In the rows, 128 means zero.
Each path is a new rotation, seen through one point. The rows after it are directions, each followed by how far the rotation turns it, in degrees each step (0 if it stays put).
Each turn is a multiple of 5 degrees from 10 to 175, or 0.
Each row of a path follows its step; steps can be skipped.
Rotation 1:
step 0: [128 139 129 122 128 128 125 120 140 127 113 134 133 133 136 134 118 118
 124 136 134 130 132 121 119 133 129 127 131 139 135 131 130 141]
step 1: [139 132 123 127 129 125 129 143 126 121 119 132 121 129 146 130 121 120
 118 138 132 115 125 125 123 128 127 122 125 135 129 134 130 125]
step 2: [140 141 129 120 123 117 135 127 125 131 130 134 134 130 135 132 117 128
 117 137 135 130 122 120 131 120 118 126 124 125 141 125 123 133]
step 3: [143 123 131 130 115 121 128 138 138 126 119 131 132 139 133 120 132 119
 128 140 135 128 130 125 128 138 121 133 126 126 138 129 124 133]
step 4: [141 131 125 129 132 136 126 134 134 128 125 133 133 129 133 120 126 109
 119 124 127 126 134 114 129 119 120 129 126 131 135 116 120 128]
step 5: [137 135 125 133 130 122 133 131 142 128 128 130 134 125 141 128 130 130
 131 132 130 112 130 126 130 131 125 134 130 132 143 111 136 131]
step 6: [139 126 138 117 136 120 129 122 142 122 125 131 129 124 141 132 133 115
 130 131 123 130 129 125 129 129 121 120 137 134 140 130 124 129]
step 7: [134 125 129 122 126 130 144 133 135 126 125 144 116 135 140 136 126 125
 125 128 135 124 130 120 122 136 125 123 128 137 128 115 124 128]
step 8: [134 146 137 121 125 123 124 132 138 137 126 131 131 139 132 127 117 126
 125 130 128 124 130 123 116 132 127 115 130 137 138 125 130 126]
step 9: [139 144 128 122 122 123 132 134 132 117 112 123 123 134 143 121 132 125
 132 135 137 126 122 122 128 125 126 126 133 131 124 125 123 128]
step 10: [143 139 129 135 128 130 131 135 134 128 123 135 132 128 142 135 113 128
 128 134 125 141 131 122 131 125 119 129 118 132 133 127 120 129]
step 11: [138 126 134 135 116 120 132 133 136 118 124 126 125 128 132 122 116 123
 128 136 136 120 140 129 124 122 115 127 129 126 140 121 130 124]
Speeds:
[129 128 126 129 127 130 129 129 125 124 126 128 131 128 124 126 127 130
 124 134 128 127 130 128 128 125 126 131 124 127 130 132 128 128]	40
[129 124 130 126 125 125 132 128 128 128 132 128 125 125 129 131 127 129
 130 130 127 132 127 130 133 129 124 129 127 128 129 130 125 128]	90
[129 126 129 124 128 131 125 131 124 125 125 126 125 125 127 126 128 124
 132 129 128 128 127 130 128 129 129 124 129 127 131 127 127 129]	135
[128 128 125 130 130 132 129 133 128 130 128 133 126 125 128 131 128 126
 129 127 129 126 130 126 129 128 126 125 124 127 125 130 126 127]	120
[128 125 129 131 131 123 128 132 129 130 127 129 128 127 127 125 129 127
 128 125 127 128 130 129 130 124 129 131 128 124 131 126 126 132]	45
Rotation 2:
step 0: [122 132 125 111 126 135 123 133 121 122 121 132 127 112 137 125 131 134
 135 114 132 130 130 125 116 138 130 133 130 133 134 113 129 136]
step 1: [125 128 112 130 125 125 128 128 134 123 125 138 142 124 134 122 122 129
 132 121 136 123 121 137 106 130 132 139 134 116 132 126 133 135]
step 2: [129 129 124 134 127 133 127 142 123 113 122 124 146 121 131 133 126 123
 125 130 119 122 121 124 126 145 135 139 137 122 121 131 136 130]
step 3: [122 124 133 131 126 127 126 134 126 129 125 127 130 111 129 131 122 138
 133 127 128 145 128 117 114 141 122 135 138 125 112 131 125 138]
step 4: [126 122 124 134 113 128 119 131 120 133 137 130 137 124 120 130 123 124
 137 119 140 122 123 129 126 135 110 133 141 119 125 120 126 136]
step 5: [130 120 116 133 133 132 120 129 121 128 139 123 134 113 130 134 137 131
 128 124 128 119 109 116 125 139 132 119 138 123 132 122 125 129]
step 6: [121 129 130 122 118 131 122 139 126 126 127 128 126 107 140 137 131 144
 130 117 129 125 125 122 121 122 130 131 130 114 127 123 123 120]
step 7: [133 129 118 134 108 131 127 124 129 122 128 128 135 112 143 130 130 126
 134 117 141 122 125 129 117 125 124 134 130 137 126 127 140 129]
step 8: [124 119 125 130 133 129 122 134 131 119 127 114 134 121 134 128 121 125
 130 109 126 123 120 125 124 136 140 131 129 127 123 118 146 139]
step 9: [129 140 139 138 135 128 125 138 129 133 128 128 135 124 129 132 126 135
 137 111 127 127 121 123 108 133 133 142 133 123 118 131 126 130]
step 10: [135 131 129 142 129 138 123 136 115 132 130 125 139 117 138 127 124 122
 134 128 132 126 140 125 118 138 112 135 134 122 130 119 134 131]
step 11: [122 117 113 142 136 133 128 129 120 129 132 120 139 112 124 127 127 135
 137 118 135 135 132 133 128 136 133 121 137 119 125 127 126 130]
Speeds:
[126 131 133 129 127 132 127 130 128 130 128 129 126 127 128 128 130 129
 126 129 122 127 125 126 129 129 133 129 130 127 128 132 128 127]	110
[127 125 128 133 128 130 128 125 128 126 128 126 132 125 124 131 126 126
 124 130 126 124 128 131 129 128 129 126 127 129 132 127 129 130]	120
[123 125 126 131 127 126 129 129 126 132 128 131 130 129 125 131 129 129
 128 132 130 129 129 122 131 128 126 127 131 127 127 128 128 127]	45
[129 127 130 127 132 128 129 129 128 125 129 128 128 125 131 128 132 125
 128 130 130 128 129 128 132 132 131 124 128 128 124 125 129 131]	130
[132 130 125 129 127 130 127 130 126 126 128 129 129 129 128 129 129 128
 129 129 125 128 127 124 128 132 125 127 127 136 131 127 131 126]	140
Rotation 3:
step 0: [118 128 130 131 129 134 125 126 120 120 129 129 123 127 135 121 125 120
 130 124 134 129 135 127 120 120 120 137 133 130 131 139 124 137]
step 1: [128 128 121 118 128 136 116 128 127 136 128 119 139 127 128 122 129 129
 134 124 120 130 120 132 125 133 132 125 121 137 136 125 124 131]
step 2: [120 118 127 133 118 133 124 127 137 120 132 124 123 126 125 123 128 126
 110 127 129 138 122 125 130 125 122 126 135 129 130 129 132 127]
step 3: [121 132 135 129 127 134 124 135 118 126 124 125 135 132 133 136 124 116
 130 125 133 123 124 132 123 133 125 121 127 125 135 130 119 140]
step 4: [122 123 125 124 120 133 121 129 125 131 132 134 133 130 127 112 137 136
 132 124 131 130 123 114 125 127 124 137 124 134 131 134 127 129]
step 5: [116 119 120 124 128 127 131 122 135 122 128 117 129 125 135 129 116 126
 125 123 125 131 125 139 125 125 124 124 124 131 140 130 127 130]
step 6: [122 128 136 128 121 135 118 131 127 133 124 127 134 136 122 134 137 134
 118 128 136 128 118 124 127 138 129 119 130 128 134 124 130 127]
step 7: [116 123 124 130 119 122 134 135 120 121 130 133 126 124 135 126 131 122
 124 127 134 124 130 121 126 118 121 128 122 128 133 137 123 134]
step 8: [122 126 128 126 132 130 122 123 131 127 121 125 141 131 136 127 126 136
 142 126 131 126 119 133 122 135 128 129 120 137 133 132 132 128]
step 9: [116 120 121 126 123 127 123 125 128 129 125 122 116 130 127 124 135 139
 115 126 129 133 129 125 132 123 126 120 126 127 135 123 129 122]
step 10: [123 130 133 130 128 125 128 133 129 127 121 130 135 123 133 141 130 119
 120 132 137 123 125 135 116 126 129 120 127 133 133 136 133 135]
step 11: [124 129 128 135 122 130 121 133 117 121 123 128 131 129 134 121 141 136
 137 130 130 127 126 119 135 130 125 128 120 136 128 130 126 122]
Speeds:
[127 127 126 132 127 125 127 120 130 129 130 125 127 127 126 128 129 130
 126 125 126 127 125 131 130 129 129 126 128 129 125 126 128 133]	100
[127 130 125 126 128 130 126 127 122 130 128 127 129 132 126 131 132 129
 131 129 126 128 126 125 130 132 128 127 128 129 128 124 126 125]	145
[130 128 131 129 126 126 128 128 131 127 127 126 127 129 123 124 131 129
 129 125 133 130 130 126 131 128 125 129 128 132 129 126 128 126]	155
[130 129 130 131 125 132 126 129 128 129 128 131 128 126 129 125 129 136
 126 128 126 131 127 126 128 130 130 129 126 125 127 129 130 127]	155
